Each path below is one point turned by a fixed rotation once a step. After each direction that follows a path, write how fast that rotation turns it, in degrees per step (0 if it stays still).
Each turn is a multiple of 5 degrees from 10 to 175, or 0.
Each row of a path follows its step; steps can be skipped.
path 1
step 0: [  5  16   9   3   9  -2   2  -2 -13   4  -3   0   5   0   8 -13  34   9
   7 -19  13 -11 -10  16 -10  -7   4  11   2  -5 -31  20 -18  16  -7 -20
   8 -11   4   5  10  -4 -22   2  10   0  27 -14 -18  -2  10]
step 1: [  4 -12   7  12  -6 -14  17   0   6 -12 -22  -6  10   8  -3  -1  -4   5
   3  -1  -8  17  -5 -24 -26  -2   7 -16   1  -5   9 -13   9 -12   0 -24
 -25 -26 -15   3  -8 -18   3  12 -27 -16   5   5  -8  -7 -12]
step 2: [  9   1  26  21  14  23   1 -13  -1  22  12   3  10  22  15  -2 -20 -13
  -7  -5  17 -17  -2   5  -7 -14 -25  -1  11  -3  11  15  12  -1  15  -7
   9  -7  -6  -7  10  -5  -2 -24  14   8   4   8  -8  16   0]
step 5: [-12 -12  33  17 -28  -1  14  -4   0  -2   5   7  13  -2  22  26   0   8
   8  -5   9   8  11 -12  11  21   1 -24  -3   1   6   6 -10  -7   1 -13
   1  -9  26   3   5   5  10  16 -13  21   5  10  -4  -1  -6]
step 6: [ 20  -7   4   2  13 -13 -16   1  -1 -12  -3  -8   9  12   0 -28  10   8
 -13  -4  -5  -6 -19  -1  -2 -12 -21   0   5  30   4  26 -25  -4  17  19
  -6 -10   0  -8   1  15  16 -14   5  10  13  15  -8  -4   7]
step 7: [-16  -2   0  13   6 -19 -13 -16  12 -16  -6  -4 -10   4 -14   7  15  18
  -4 -12  17  -5  16 -10   5  -2  -8 -20 -14 -13 -11 -15  23  18 -26  -5
 -18 -19  11   2  14   1 -23 -15   7   4   4   6 -10  -8  -4]
step 8: [ 13 -17  -5  -3 -25 -14 -13   5   1  -1  -8  26   1  14  22   0  10 -17
 -11  -4 -11   5  13   2   6  -7 -20  12  16  -2  -8  27   1  14  13 -19
   6 -15  -9   8 -10 -16   3  -1 -14 -17  -7  -2 -10  18 -17]
step 9: [  1  -5  14  22   7  11   1 -11   7 -16   1   1 -16   2  -3   9 -10 -21
  15  -2   5 -16 -27  -9  -6  -5   3 -40  -1   0  -5  15  -5   0 -12  -6
 -21  -5   0   2  -6  17  12   8   8  18  -7 -24  11  20  -2]
step 10: [ 14 -17  -7 -13  -7  -8  27 -20  11 -13  10 -20  12  23   8 -27   0  -6
  -7  -2   3   9   2   9  -3  -2 -14  17  12   1 -19  -2  -2   0  -1   6
  12 -17  21  -6  -6   1 -23 -13   5  14   9  -9  23  -7 -11]
step 11: [ -2   7   4  10  -5  10 -14  10  24   5  -5  28   7  16  -3  16  -3  21
  17  10 -16  -6   8  12 -15  -6  -5  -2 -11  15  -2  -7   0  -6  -6 -12
 -17 -22  23  24  10  -2   2   3  12  -4  10 -23 -12 -18  -3]
[ 2  3 -4  7 -4  0  1  4  3 -5 -1 -7  1  2 -2 -2  4  3  1  6  1  0 -1 -1
 -2  1  1  2 -3 -2 -2  0 -4  6 -2  6  0 -1  2 -5 -2 -9 -7  0  2 -1 -3  1
  3  3  8]  110
[-3  7  0  2  4 -3 -3  1  5 -4  1  3 -8  4  1  4  0 -4 -8 -2  1  1  2  1
  1 -1 -4 -2  2  3  3 -1  7 -5 -1 -1  1  0 -3 -2 -1 -6  0 -4  3 -7 -2  7
 -3  1  4]  70
[-7  9  8  3  2  2  1 -2 -1 -2  3  2  0 -1  3 -3  2  1 -4  3  7 -3  5  3
 -1  4  5 -1  2 -6  0 -1  0  4 -3 -2 -1 -1  3 -2 -3  9 -1 -4 -4 -1 -1 -4
  0  1  2]  155
[-5 -5  1  2 -1  6  0  1  4 -5 -6  0  2 -4  1  2  1 -5  2 -3  1 -1  3 -3
  3 -1  2 -4 -5  2  4 -6 -1 -2 -9 -3 -8  1  4 -3  0 -2  3  1 -3 -1 -5  0
  2 -9  1]  175
[  1   5   1  -4   4  -3   3   0  -2   1  -5  -3  -3   3  -3 -10   7  -2
   1  -2   4   7   2  -4   5  -3  -1   3   1  -2   0  -4   1  -3  -4   3
  -4   0   2   4  -3   1  -3   6   8   4   1  -3  -3  -1  -1]  110
[ 5 -6 -2 -7  0  4  2  3  4 -1  1  2  3  5 -2  0  5 -2 -7  1  2  3  1  3
  0 -4  1  5  8 -1  6  3 -4  1 -2 -2 -3  2 -4 -4  3  3 -3 -2 -4  3 -2  1
 -1  0  5]  170
